The rows of Z fall into 3 groups, and each row is roughly a mix of its group's hidden directions; some rows fit no group.
Z:
[[-30  -3 -34  23  -9  59  50   0  -2 -12   8  -8 -11  13]
 [ 13 -49 -24  -6 -26 -28  -4  -4 -14 -36  28  25  32 -25]
 [ -2 -23 -24  28 -20  33   6   9 -14  -3  14  42  57  15]
 [ -9 -17  -8  -8  51   5 -42 -14 -18 -45  -4  16   1 -39]
 [ 63   0  -9 -10  -6  -2  36 -14  -2   1 -25  10 -13  52]
 [ 15 -22  27  22  17  41 -22   9 -19  49   0  16 -41   8]
 [-39   3  26   3  37  34 -11 -37 -24  37  13 -29   6   5]
 [ 28 -46  28   4 -21  25 -52   9   6  26  -9  15 -24  -3]
 [ 25 -26  31  10 -32  16  -8 -10   2  43 -43  -1 -30 -30]
 [ 29  21   7  -7  17  -8   3 -13   5  45  19   8 -37  58]
 [-20  -3   0 -41 -29 -38   0 -16   7  47  29  11 -20 -32]
 [-35 -39  41  -1  -4   5 -37  -2  52   3  -5  11   1 -23]
 [ 63  -8  18   0 -16  16 -13  10  10  38   5  -8 -16  47]
 [-11  46  -5   8 -32 -44   6   3 -23  -5  17  11  50 -21]
 [ 18  39  30 -10   1 -42 -23  -2  22  29  27  21  33  22]
 [ 32 -41  14  -6 -32  37 -35  14   9 -24  -6   2 -35 -22]
 [ -1  10  39  12  19  -6 -11 -26 -31  53 -11  -4 -46  13]
 [ -8 -22  -4  12 -24 -17 -33  27  -4 -47   6  17  17 -55]
 [ -4   8  41  28 -13 -27 -22  25 -16  29 -10  26 -31 -42]
 [ -9  53  10 -16  -9 -66 -11  -4 -19  -6  -6   6  31   1]
 [-36  22  11  13   5  26  42  -1 -15  33 -35 -18  41 -12]
 [ 33 -14  28   7 -41  41 -23  20  14  25  -3 -24 -29  23]
 [-12 -27 -10   6   3  60  -8  12  40   0   6 -13  41  28]
 [ 13  14 -19  -1  20  45  35  -6   2  20  -2 -26  10  60]
 [ 12  -4  -5   7   6 -35 -28  22   0 -20  43  33  56 -10]
 [ -7  30   8 -36 -20 -57   9 -16   0   3  13   0  37 -38]
 [-15 -14 -24  10 -10 -29  15  20  32 -53  26   6  27 -36]
 [ 15  -7   1  -9 -17 -52 -25  14   5 -50  30  14  -7 -37]
 [-20  12 -20 -15   5  28  64  -8 -11  -2 -15 -43  29  -4]
 [ 11 -38 -24  38   0  35 -24  33 -15 -39   1  11 -30  -1]
 [  8 -13 -32 -10  -8 -17   1  -1  18 -40  23  10  70   3]
 [ -5 -65  16  47  -9  -4  -1 -15   6  12  -1  35   0 -25]
 [ 12 -34 -15 -16 -33 -10  24 -17   7 -64  -9  -3  22 -28]
 [  3 -41  -6   0  13  41   5  19  45 -16  34 -16 -22  35]
 [  3 -14 -41 -13 -15 -20  46 -10 -17 -54  18  21   3 -17]
 [-16  48  -2 -15 -34 -28  20  21  11 -21 -22 -25 -17 -42]
 [ 51  -3  -2  -6 -31 -14  27  -8  20 -16 -45 -12  21  37]
 [ 48  16 -17   8 -19 -17  24  16  -6  25  15   0   8  62]
 [-20   8 -31 -21 -30  -5  34   3  32 -51 -33 -19  10 -12]
 [ 26  28 -13   4 -16 -17  17  10   7 -18  17 -49  49  35]
 [-11  -8 -15  15 -33 -18 -29  35 -20 -12  19  28  22 -54]
 [ 21   4  18 -18  -5 -17  44 -37  34   8 -48 -12  22  20]
 [  0  -8  -2 -42 -22 -51 -16 -23  13 -34  12  -1   4 -44]
 [-57  53 -20  13  36 -10   4  19 -15  -5  19  -9   3 -13]
 [ 31  -8 -17 -39  32  25 -26  -3   4  -7   5  -2  30  56]
 [ -2  22  33   7  23   4   6 -29  -2  55 -34   3 -27  35]
 [-49  19  17  15  39   6 -21  -7 -17  56  22  -3   2   2]
 [-39   2  17  39  26 -21  20 -29 -22  20  26  -5 -44  -2]
 [ 35  21  -2 -26  28  -4  24 -36   9 -10  -5 -27 -16  55]
 [ 15  24   1 -29   2 -36  26 -25 -13  38  20  -1 -53  16]
 [-51   6  10  38  21   2  10  25 -16  -4  -2  25 -54  -2]
 [ -6 -27   8  32  25  47   8   5   6 -45 -40 -21 -12  10]
 [-31  13  25  14   4  45   4 -16 -53 -19  24 -32 -11  12]
 [-17 -14 -18  -4 -21  27 -20  18  25   9  21   4  72  -9]
 [ 11 -42 -36  14 -15  18 -38  21  -9 -53   5  10 -10 -19]
 [  4  31  16  14  -9  -4  -2 -33 -51  53  12   7  23  20]
 [  1  26  32   5  -9  35   5  -8  13  41 -12 -51  -5  38]
 [ 20  45  10 -42  12 -19  -6 -32 -12  22  -4 -47  -7  20]
 [  6 -49  -2   7  13  58 -11  24  13  -2 -26  24 -26  20]
 [-14  24  26  20   7  21  -3   3   6  70 -11  13  31  28]
 [-11 -27 -31  -7 -17 -24  11   5 -10 -53  24  29   8 -44]
 [ -4  22  42  24   6 -22 -14 -11 -35  53   4   5 -36 -13]
 [ 25 -60  -4  15  13   0 -25   6  20 -11  35  28  36  -8]
 [-24 -27   4  17 -12  16 -13  42  27 -35  20   1  43 -34]
 [-20  -4  16 -29   4  -5   0 -60   0  32 -49  -9 -23  -6]
 [ -6  -7  -5   9  20 -54 -35   4   9  -4 -25  21  57  -6]
 [  9  44  -5  -4  11 -16  54   1 -22 -27  -7 -31  41  -2]
 [ -9  47  11   9   8   8  28   4  -7  38 -10  -8  62  17]
 [ 12   7   9 -21  41 -59 -31   0  12 -18  41 -10  11  -4]
 [ 23 -57   0   2 -52 -11  -9  -1   4  -7 -36  34   1  -5]
 [-53  30  23   9  14  20  16 -14  -6  56  -2 -15 -16  10]
 [-25  -9  25  14 -22 -33 -17  28   4 -19  11  20  14 -63]
 [ 15 -29   1  -4  19  20  -7 -18  19   3   2  -3 -70  42]
 [ 52 -27  20 -21  20   2 -36 -33  -1  38   8 -10  12  20]
 [-14  54  16 -16 -24 -28  10   8  -6   5 -37 -24 -37 -26]
 [ 14 -32  -9  -8 -18 -25 -20   0   8 -50  15 -10  53 -28]
 [ 23 -20  10  13 -13  -1 -74  40  15  -6 -15   8   2 -12]
 [-12  25  16  14  -6  40  13  -6 -16  46  -3 -35 -20  46]
 [-25 -24  38   3  -9  -8 -37   4  33  50  -1  17   5 -34]
 [  1   8  20  24  -5  43   6  -7 -32  57  -7  -5 -43   4]
 [-15  28 -29   4   0 -61  11  28  19 -22  -3  19  36 -16]
 [ -8 -28 -37   0  37  38  13  -3  13 -28  34  -2  14  41]
 [ 31  27  -3  12  35  19  37  -4 -13  -2 -10 -22 -19  57]
 [ 19 -53 -18  -4  31   9  -2 -38  20 -11  35  -7  28  26]
 [ 45 -38 -15  -2 -53  -2  23   9  -7  -5   4  33 -26  16]
 [  8 -33  14  10  20   5  -9 -11   6 -40 -21  -4 -71   3]
 [-26  36   6   2  -9  24  32 -16 -23  25 -31 -25 -48  15]
 [ 26 -55  25  -5 -13  28 -43  -3   4  13  -7  24 -31 -17]
 [-56 -16  21   5 -23  20  -2  -3   1  33  42 -10  -8 -37]
 [-37 -52 -13 -32 -19  21   4 -18  27 -11  -4 -20  -9 -37]
 [ -3  34  16 -18 -15 -62  10   5  -4  -8  21   6  33 -41]
 [  0  35  -2  45  48 -21 -12  29  -9  23   7   0 -26  29]
 [-21  19 -14   9   7  28  21   2 -43  21  57 -12 -26  20]
 [ 29 -44   1 -12  13   5 -37  42  39 -25   2  17  -1 -21]
 [ 51 -41  13  -6  21  25 -49  -9 -19   9  19  12 -14   9]
 [-30  55 -29   2   7 -12  34  18   0 -42   5 -28  13  -6]
 [ 14 -32 -18 -17  -6  -5 -12  10  28 -73  27 -13   5 -11]
 [ 27  16  -3 -26  -8   1  75 -25  16  -4  14 -14 -12  18]
 [ 43  -8  30 -32  50  -8  -4 -36  31  21  -1  10   6  -2]
 [-15 -12 -25   5 -25   4   9  47  28 -51 -10  24  21 -28]
 [ 12   2  -1 -11   2 -27 -15   9  39 -55 -39  -5  28 -33]
 [  5  -9  11   6  -9 -39 -21  23   7 -64  16  11   5 -44]
 [  7   1   6  26  15  23 -61  26 -29  32  24  -9  -7  27]
 [-21   1  24  10 -24  36  28 -18  -9  50 -24 -13 -32  29]
 [-43  44 -31  13 -22  27  44  18 -18 -20  -4   1   6  12]
 [ -2 -20   6  11   0  37  25 -54 -16  40 -18 -18 -24  27]
 [-61  10   6   5   8  -8 -11  -1   0   8  42 -24  36 -36]
 [ -9  22  -5 -15   4  24  41   1  12  57  22 -17  26  36]
 [-15  36 -18 -14 -17  35  44 -23 -11   8 -23 -42 -22  18]
 [  9 -43 -34  -1  -9  41   3  15  23 -31  -4  24  42  17]
 [-10   2 -10  -4  24 -16  14 -28 -25  -1  56 -25  53   9]
 [  1  38  15 -10  46  12  11 -32   3   3  -2 -51  28  25]
 [-35  26   1 -10  29  -3  44 -30 -10  26  47 -17  13  -2]
 [-34  48 -14   3 -17 -36  10  23 -18 -31   1  24  39  -1]
 [-32 -25  21  -4 -19 -30 -18  -3   3 -24 -16   8  -7 -68]]
Here is one row of each group, with its name. Which group are the others in?
[-19 -29  21  13   4  12 -12  19  35 -60 -10 -11  31 -27]
N
[ -4  22  19  -2  27  20 -38  34  23  24  21  11 -48 -26]
F
[ 32 -68   3 -17   8  14 -23  -8  41 -11 -25   3  -1   0]
S

[ -8 -57  19   6  -8  16 -49  -6 -13  19 -10  35 -18 -24]
F
[-19  27  -9 -22 -16 -22  21 -18 -23  -1 -21 -13  57 -40]
N
[ -3  17  19   7 -16 -52 -37  -4 -26   7 -14  35  -4 -45]
N
[ 35  -5  -5  -3 -32  45  16  -4 -13 -38 -17 -38 -19  30]
F
[ 16 -50  28 -16 -19   5 -25 -18  32 -20 -34   6   8 -38]
F
[-23 -60  -8   4  -4  39 -10  -1  11  -5 -11  -3 -54 -13]
N
[ 23 -12  -7 -19  19 -28  13 -29  15 -43 -55  17  22  -9]
F
[ 14  17  -6 -12 -13 -48  -7 -21 -43  17  -5  20 -50 -22]
N
[ 34 -26 -31  12   9  13 -24   0 -18 -49  -5   3 -49  17]
N
[-20  -3  24  13 -14 -15 -27  26  26  62 -11  34 -18 -12]
F
[-31  10 -25  41  -3  13  22  24 -19 -14  50  28  26  -3]
S
